Rows are one point carried round by a steady rotation, each followed by how many steps it has turned.
The counts run from 0 to 355.
[-10.0   7.1   5.0   0.3  13.7 -20.8  13.1   8.7   8.4  11.0 -14.1  -6.5
 -35.5  -3.0  10.2 -11.6  33.6   2.8 -15.1 -19.6  19.5  46.4  -8.2  15.4
 -32.4 -19.5 -11.4 -16.2   0.1   5.7   8.7  13.7   4.9   2.2  -0.3   8.6
  -0.7  17.7 -27.2  -0.7  -5.1   7.5 -10.4  18.9  16.7 -34.7 -28.4  -6.0
  45.8 -28.6  -1.5 -10.0  17.8  13.0  -4.5  28.7  -7.7 -18.3 -18.0] => 293
[ -4.2 -12.0 -25.8 -14.4 -17.3  22.5  18.4   8.5  13.9  -1.6  -0.2  16.9
  11.5  26.2 -13.3 -15.5   4.0  11.4  -2.6 -27.4  17.6   5.7 -15.9  -9.2
 -17.4  -2.4  28.3  -8.6   1.7  -3.3  21.5 -13.8  -9.5   7.6 -23.4  22.3
 -15.3 -14.9 -12.4  16.6 -34.0 -12.2 -16.3  33.2  20.0  30.2  -8.6   9.8
 -15.8   4.2  14.8 -13.8 -15.5  15.6 -26.0   2.3 -25.9  15.2   2.8] => 37
[-14.6  33.6  -8.7 -14.4 -25.0 -10.2  13.9  -5.4  -0.5  34.0 -22.1   4.9
  13.9  -5.8   1.7 -24.7  12.0   3.3  10.8  -8.7  13.4  27.7   8.2  -5.2
 -22.4 -10.7  37.4  19.8  -0.5 -36.0  -5.0 -22.0 -15.5  11.2  14.1 -19.4
  14.7  -7.9  24.4 -16.6 -17.4   3.3   1.3  26.7   6.2  14.7  -4.7 -11.7
  23.0   1.0  -9.2  25.2  16.8 -24.5  -0.4  35.1 -31.8   9.8  -6.6] => 337
[-15.0  24.8  -3.1  -1.7 -10.8  11.9  33.1  24.6  17.3  26.3  20.0  22.4
  -9.0  -9.4 -12.7 -20.0 -11.2   6.3  24.2 -29.2  -5.0   4.7 -11.8  29.9
 -24.8   8.0 -15.7 -10.6   5.7   3.8  36.7   0.2   4.4   5.1  -2.7  20.6
  -3.9 -12.3 -15.8   6.6  -5.7  11.0 -12.0  26.5   2.9   7.4  -2.8  14.8
 -11.1 -24.8 -22.5   7.5 -21.4  40.9 -14.5 -13.5 -12.8  -9.1 -19.5] => 211
[ -1.6   6.1  20.2  21.3   7.4 -13.7  11.1  10.5   9.1  35.2  25.1   3.0
 -10.4 -13.9   1.1 -14.5  15.9  -2.5   3.0   8.9   0.4  24.2  10.6  18.0
 -33.3  13.3  -6.8  -9.1 -13.9  27.1  24.7 -16.8   7.5  11.0  19.1  -2.6
  10.1  -3.6 -35.4   1.4  -0.9  19.8 -25.9  10.7  -9.7  22.8  -0.2   7.8
  24.7  12.8   3.1  21.3 -18.7  29.7 -26.3   6.4   5.1 -33.7  -0.7] => 215
[ -5.2  -9.0  -2.0  16.1  -9.8 -14.3   9.9  21.9   9.3  13.7   1.6 -15.6
   3.1  -7.7  -0.4 -22.3  -4.9  -7.4 -14.3   5.6  42.6  14.6   6.1  12.0
  -9.1 -30.8  21.1 -17.8  -1.7  22.6  -5.0   7.0  -7.1  16.0  23.7   9.5
  28.9   7.8  -6.9  -1.2  -0.4  -2.0 -10.3  17.6  30.4  38.2   6.6 -11.9
  -9.9   0.4   3.9 -25.5  29.9 -15.4  -6.4  17.3  28.6  32.1  13.7] => 257
[-12.0 -31.0 -22.8   2.7  36.2  23.3  -3.6   9.4   4.1  19.3  14.9  -1.2
 -12.8  -2.3   3.0 -15.5   5.3   3.6 -10.0   6.6   8.6  27.0   0.6  22.6
  -3.0  27.3   5.8  -3.0 -22.1  50.8  -2.7  22.6  -5.5  21.4   6.0 -16.4
  41.0  12.7   2.8  35.7   7.3   9.8 -27.1   5.1  -9.9  34.0   4.7 -18.7
   7.9 -17.3   9.8   7.0  27.9  31.1  -2.0  -7.8  -0.1  -0.4  30.6] => 280
[  8.1  19.7  -9.5  21.9   0.9 -18.8  33.1 -14.4  -4.7 -13.9  -9.7  22.1
  -5.8  25.1 -11.5   3.5  33.0   2.7  -8.9  -8.1  -0.2  27.2   7.7 -23.9
 -39.6 -14.3  23.4 -21.4   3.3  -0.1   1.3 -11.3  -6.0 -12.6  -7.4   4.3
  -2.1 -14.8 -22.7   6.7 -14.0  14.8  -6.6  23.3  18.1 -22.9 -20.1  -6.5
  21.5   3.4  16.4  25.0  17.5  14.2 -36.0  28.1 -15.5 -17.5  16.1] => 120
[ 18.3  21.8   0.2   6.3  -7.0  -6.0  -6.0   3.8   3.2   8.0  12.8  10.7
   7.4 -17.1  -5.7  12.9  40.9  10.0  -4.4   7.8  24.0  22.6  -1.4 -35.5
 -35.9  -2.8  19.3  34.5  11.8   9.1  13.1   3.3 -22.0  -8.4  11.0 -19.3
 -19.9 -14.7   3.8  -3.0  -1.4  19.2   0.5  13.1   6.2 -10.1 -28.7  -9.5
  30.7 -18.5  -7.3  12.0  18.3 -10.6  19.0  40.7 -26.7  -5.2  -3.7] => 228
[-13.8 -36.3   7.2 -20.4 -16.0  -5.8  15.2  -0.7 -11.9  29.0  20.0   0.0
  21.7 -14.7 -30.3   0.2 -28.4  -8.9  19.7  10.7  -4.8   2.2  15.8  26.8
   8.5  10.7 -22.1  10.4 -18.4   7.1  19.2   4.7  10.1  16.9   5.2 -23.2
  20.8   2.9  -9.2  33.0  21.6  -0.8   3.7   4.9  14.0  36.1  -3.0  -2.3
 -10.0 -37.2   4.8  15.3   0.9  19.8  -7.3 -31.1   1.4 -20.9   0.5] => 70
[ -2.4  32.0 -28.1 -20.9  -5.5  11.0   6.0  -9.2  -2.0  -3.7   6.8  16.0
 -27.5  -0.7   0.9   0.1  -9.2  19.3 -28.1  13.4 -13.6   6.7   8.9   6.6
 -19.7  -4.3   5.3  -0.2 -15.1  35.6 -12.7  31.0  20.6   1.3  15.2  -7.1
   9.3  -6.9  28.4  16.7   5.1  -1.1   7.2  11.6   7.5   4.0 -20.4 -11.4
  26.8 -27.1  -7.9   2.0  28.7  11.9  24.1  -2.4 -19.3   8.0  -2.6] => 197
[  6.8  44.3   8.8  -9.7  -8.6  -4.2  12.7  12.5 -12.6  12.3 -11.3  10.8
 -21.9  -9.5  -9.5  -0.7  -9.8   8.9   2.4  16.7  18.1  -5.2   3.4 -11.5
 -42.4 -25.2  23.4  22.4  -1.9  12.1  14.7  -2.6   2.1  -9.8  14.5   2.4
  -4.8 -21.1  37.2 -22.2 -18.5   8.7  18.8  33.6  22.6   9.5  -7.9   5.6
   3.3 -10.4 -13.8  25.0  21.7  10.1   3.5  32.4 -12.5   3.1 -13.6] => 23
[ -4.8 -22.7  -3.9 -15.0 -27.3   9.5  17.6 -22.2  12.4  16.7  40.0  11.6
  22.4  11.7  -4.8   2.3 -10.6  -0.5  -0.9 -17.3  -1.2  12.6  16.4  -2.1
 -14.2  -6.5  23.7   9.0  -6.8   1.3  21.9 -19.6   9.3   7.3  -2.3 -15.1
  13.2  -6.6 -12.3  25.1 -17.0  -1.5  -2.2   5.3  35.4  39.8 -24.2  10.0
  -6.4  26.6   9.0   3.0 -18.0  23.3 -19.8 -21.4 -14.6 -10.3   0.5] => 136
[ -5.6 -19.5 -32.7   2.1  -9.9  26.7   7.3  10.6   2.7  29.4  25.2  26.3
  -7.6  -6.3  10.8  18.8  16.6  -3.5   1.4 -19.8  17.9  23.0 -35.4  -5.2
   9.8   5.0   3.3  -3.4  23.3   6.9  27.0  -2.8   2.1  13.5  11.8  -6.9
  18.0  13.8  -7.9  29.2  -6.1  18.3 -40.4 -10.9  11.6 -12.5 -15.2 -11.1
   1.2  -0.9 -27.1   4.0 -20.8  26.4  -0.7  -1.7 -24.8   2.4 -20.3] => 312
[  5.9  36.6  -1.8   0.5   5.3  18.8  16.5  19.7  -0.3   2.6  -7.3  25.0
 -10.6 -14.5   3.7 -17.1   7.4  19.4   7.4   8.7  -1.2  -4.7   6.3 -13.3
 -20.8   3.6   0.4 -13.8 -22.5  54.6  15.0  13.0   7.0  18.4  14.5  14.2
 -13.9 -17.6  27.0   6.7  -8.7   1.8 -12.5  22.9  -2.5  10.2  10.0  -4.6
  -6.4 -23.4 -10.7  34.6  31.3  39.9 -18.4   4.9  -9.6   1.7  -6.8] => 110
[  6.2  -0.5   1.3  23.3 -30.3 -14.6  15.7   0.1  16.4  25.1  30.6  11.9
  14.4 -34.9 -16.3 -12.5  22.9  -8.3   7.1   5.5   7.0  -2.2   3.1  -2.8
 -44.3   3.0   5.4   1.8 -13.1  42.8  23.6  -0.6   5.2  26.1  30.4  17.0
  -7.1 -35.0 -19.0  -4.0   2.0  -2.2 -22.0   5.5  17.4  39.1  -2.9  -5.6
  -5.2   9.7 -20.4  10.9   4.1  14.0  15.2   6.8  22.9   1.3   5.9] => 322
[ -9.3 -14.2 -19.8  22.7  21.7   6.4  21.5  27.4  12.6  17.7   7.2  -2.6
  12.3  10.1   7.4 -12.1  20.1 -10.5  25.8 -16.7  15.3  35.5  -7.7   2.5
 -10.7  -0.6  23.8  -5.0  13.1 -14.5  15.4 -23.3 -14.4  -1.1 -18.9   6.3
  27.2  -5.6 -15.7  -1.8 -17.7  15.6 -41.2  13.4  -6.4  35.2  -5.7 -11.6
   3.9   2.3  10.7   4.8 -11.9  12.7 -46.3  19.6 -19.8  -4.1  10.1] => 41
[ -1.6  23.2  -9.9  -1.4   4.6   4.9  20.1   1.2  14.3  26.2  23.1  -6.0
   2.2  -9.9   6.5   8.9   0.9   2.8  14.7  -0.3  -8.7  24.2  11.0   8.7
 -22.6 -20.4  13.2  39.6  -2.1   7.2   5.6 -17.4  13.0 -12.0   1.2 -25.3
  18.4  -7.2  19.1 -22.7  -0.1  28.0   7.8  -2.9  -4.3  27.9 -36.2  -7.7
  29.9   3.3  -2.1  14.3   0.7  17.0   8.2  29.3 -28.7 -16.1  -7.7] => 129
[-12.5  -1.0 -12.3  -5.4   4.8 -20.6  39.6   4.5 -19.2 -10.9   2.0  22.9
 -28.6   8.6 -12.4  -4.3  -6.2 -20.1   1.1  -4.8 -11.4   2.7 -26.8   7.0
 -20.7 -32.6 -10.8  -3.2 -11.3  25.4  30.3   5.5  20.9  -8.3 -26.8  22.7
   3.4 -22.7   3.1  -5.6  18.1  -7.7   0.5  10.7  26.5   6.8  -6.8  -3.5
 -14.2 -35.5  -9.7  23.2  25.2  10.7  -0.6  12.5   1.4 -16.1  -9.2] => 188
[ 15.9 -17.4  -8.2   4.3 -11.5  23.8  16.0  -8.7  21.6  24.9  39.9   9.0
  33.4  16.6 -10.2  -6.9 -21.0   8.8 -17.9 -28.7   8.4  11.7  18.1  -4.0
  -9.0  -9.2  25.9   0.7  -4.6   4.8   2.2   2.0  12.2  13.4   9.2 -36.0
   8.6  -8.0   4.3  30.2 -31.0  -1.9   6.9   5.5  22.1  14.9 -25.2   4.1
 -11.2   5.4  13.5  -7.5  -0.3  31.7 -22.0  -2.0  -1.2  14.0  23.1] => 135
[-28.3   0.7 -25.3 -15.0 -21.3   0.6  13.4   5.0  -1.0 -24.6  -1.8   9.8
  23.8   9.8 -19.4  -7.5  14.9   2.0  17.0  11.3 -12.3  17.5  -0.8 -19.6
 -10.4  -0.2   7.6   1.2 -24.0   3.9  16.7 -20.8   3.4  -3.3  -8.4  27.2
  -4.9   0.7   1.2   0.6 -30.2   3.0 -16.5  24.9   7.6  44.4   5.5  -8.5
  -5.3  -9.3  16.0  21.6   9.0  -4.7 -44.7 -12.2 -31.5 -17.0   4.8] => 349
[ -1.9 -14.4   6.5 -23.3 -31.3   0.0  24.5  -6.2   1.1  28.2   5.5  39.5
  -1.0  19.3 -29.9   2.1  10.8  14.6   1.3 -31.2  12.8  16.6  -2.0  10.1
 -25.0  19.8   0.6  -6.1  17.6 -11.9  24.8   7.5 -11.5   5.8   6.8 -13.1
   4.4  -1.9 -24.6  32.1 -11.9  -8.0  -4.7  31.5  22.9 -25.1 -18.3   7.0
  -4.1   4.9  -4.2   2.9 -20.4  30.6 -11.2 -29.5 -12.0 -14.4  -3.5] => 309
[-23.3  14.6  12.0 -22.8 -20.5  -5.5  19.2   8.9  -4.3  47.4 -25.8  27.7
  -1.8 -12.2 -14.8 -34.6  -3.0   5.7  10.9 -20.4   5.8  19.9  13.9   7.9
 -19.5  12.8  -7.7  -9.2 -16.7   3.6  24.3   7.8  11.9  30.5  13.2 -11.1
  -9.4  -3.3   8.4  14.5   1.5 -10.9   2.6  41.7  14.1 -25.7   7.1   3.5
  -6.6 -22.8 -21.4  29.6  -5.6  16.8 -21.6   5.5  -9.4  -5.6 -19.0] => 2
[  5.3   4.1 -18.7  11.5  -1.7  19.2  -4.5  32.0  -0.3 -17.2 -17.1  23.3
   6.0  22.1 -33.4   0.9  14.9  10.9   1.5   6.7  36.0  -0.7 -23.8 -11.3
  -8.6  -3.1  21.6   6.7   0.6  13.2  16.8  22.4 -26.6   7.0  -6.4  12.8
 -11.8   2.5  12.3  26.7 -31.6  -4.9 -17.7  23.8  21.0  27.8  15.1   1.3
 -27.1 -32.8  17.2   3.5  24.4   4.0 -15.4 -26.0 -32.5  18.7  26.0] => 351
[  7.7  23.1   2.1   4.4 -15.8 -15.5  13.6  -3.4   8.0  -9.5  11.2  -0.2
 -36.6   0.1  -6.6   3.8  44.1   4.3  -0.9  20.4   5.5  10.1  -4.1   8.5
 -37.9  -4.1  16.6   3.3  -2.8  29.4  11.3 -12.7   1.2  -0.9  12.8  24.9
 -11.4 -14.1 -37.9 -13.9 -10.1  11.1 -20.6  23.4  20.0  48.6   7.2   5.7
  23.6  14.0  11.6  13.3   5.1  13.3   8.1  -4.0  -2.3 -18.8   1.5] => 117
[-22.0  12.9 -15.8 -21.0 -34.9 -19.1   8.5  -9.0 -16.6 -27.7  -9.9  -6.7
   3.4   3.1 -33.7   1.1  15.6   4.1  -7.1  25.7  -2.5   6.5   5.0   0.3
 -33.8 -18.8   9.0  14.0 -29.0   9.9  -3.5  22.6  -3.6   2.1   3.6   1.3
   2.8  -9.4   7.6  -1.0   2.7  -7.3  28.6  31.1  23.8  24.3  -7.6  -7.9
   1.2 -36.3  10.2  -6.6  38.8 -31.5  13.4  -8.8 -15.9   0.0   6.4] => 263
[ 10.9  32.0   1.4  12.6 -21.9  -8.6  28.1  -4.5  13.7 -12.5  25.4  10.9
  14.2 -23.6  -4.7 -13.9  27.2  11.7  -7.4 -11.0  -7.2   4.4   1.5 -17.5
 -44.2   2.2   1.8 -19.4 -17.5  27.1   8.0   5.2  20.8  12.9  -2.2  22.5
 -34.0 -16.8 -18.1   7.9  -9.5   1.5  -7.7  26.2   7.3   2.7 -10.0  -0.6
  18.2 -19.9  12.7  15.4  20.8  24.7 -16.7   4.3  -5.1 -11.8 -12.3] => 219
[-32.9  -9.1 -13.8 -15.5  -2.2  10.5   1.5  10.2 -24.9  10.1  -1.3  -8.1
  -5.5 -24.6  -2.4   2.3 -22.0  -8.4   0.9  27.7   4.0  20.2  -3.3  -4.5
  21.6   6.0 -12.4   0.7 -31.0  18.0  11.0  -6.0   9.5  14.5  17.1 -11.0
  35.1  20.1  28.3  18.1  17.1   8.8 -12.4   1.6  -5.1  29.7   2.9 -23.2
  12.5 -23.4  -8.9  33.9  29.6  -6.6 -12.4  -4.5 -18.4 -29.3 -10.1] => 173
[-13.3 -27.9  -4.0   2.7  -1.8 -21.7   7.9  13.2  -5.2  20.4  -3.3  22.2
 -19.3 -14.4 -17.6   5.0  26.6 -19.4  12.0  10.4  21.6   6.8 -24.7  21.3
 -20.5  -0.9 -12.1  18.5   7.7  24.0  22.6  19.0 -10.3  13.6  -7.0  11.3
  14.2 -26.1 -18.9   7.6  20.6  -1.8 -15.6  -1.2  17.9   7.7   1.9 -18.5
 -15.4 -44.5 -28.2  -1.5  21.5 -15.3  37.2  14.0  24.2  -3.5   5.8] => 82
[ 19.7  18.9  13.9  14.5 -24.0  -2.6  12.0  -3.6  -1.6 -14.6  23.4  14.0
   4.0 -12.6 -16.0   2.3  21.5   8.2 -17.4   8.8  12.0  -9.5  11.3 -23.0
 -42.6 -10.2  -0.4   1.2  -8.6  36.9  14.1  31.8   8.2   9.0  11.1   5.5
 -41.1 -27.1 -13.8   7.5 -12.9 -11.3   7.1  25.5  23.8   4.7  -2.3   6.7
   0.5 -26.5   4.8  23.2  19.5  32.5  -4.1  -3.0  -4.0 -10.5   3.4] => 220
[  9.1  16.4 -11.4  -7.1 -38.7  26.0   1.7   1.6  -3.1  -7.3   3.8   9.7
  41.6  -9.5  -7.7   9.0  -4.8  18.5  -2.2   9.6  26.7  17.2  10.3 -31.8
   1.7  -0.5  18.6 -13.4 -18.5   2.7   2.5  12.5   5.8  19.7  15.5 -10.4
  -9.1  18.5  14.2  35.1 -36.2  -7.2   2.6  21.8  30.2  12.3  -2.5   3.0
  -7.5 -11.5   8.3   8.4  -3.7   8.0 -30.1 -38.3 -30.5  19.3  -8.3] => 241
[  8.3 -13.8  -1.7  -5.0  10.3  15.9 -11.3  27.7  11.6  18.5   0.6   6.6
   6.2   6.1 -19.1  -2.2  17.6   3.7  20.1  23.8  32.4   4.9 -22.8  -6.0
 -28.2   9.1  13.5  41.7  19.1  27.0  30.8 -13.5 -29.3   5.1  -3.4  -0.3
   8.4 -11.5 -20.4  12.4 -15.8  -1.2 -26.7  18.4  19.5  50.0   0.4   9.1
 -17.9  -1.1   3.5   0.8 -13.6  22.5  -2.4   1.4 -16.8   1.3  26.8] => 39
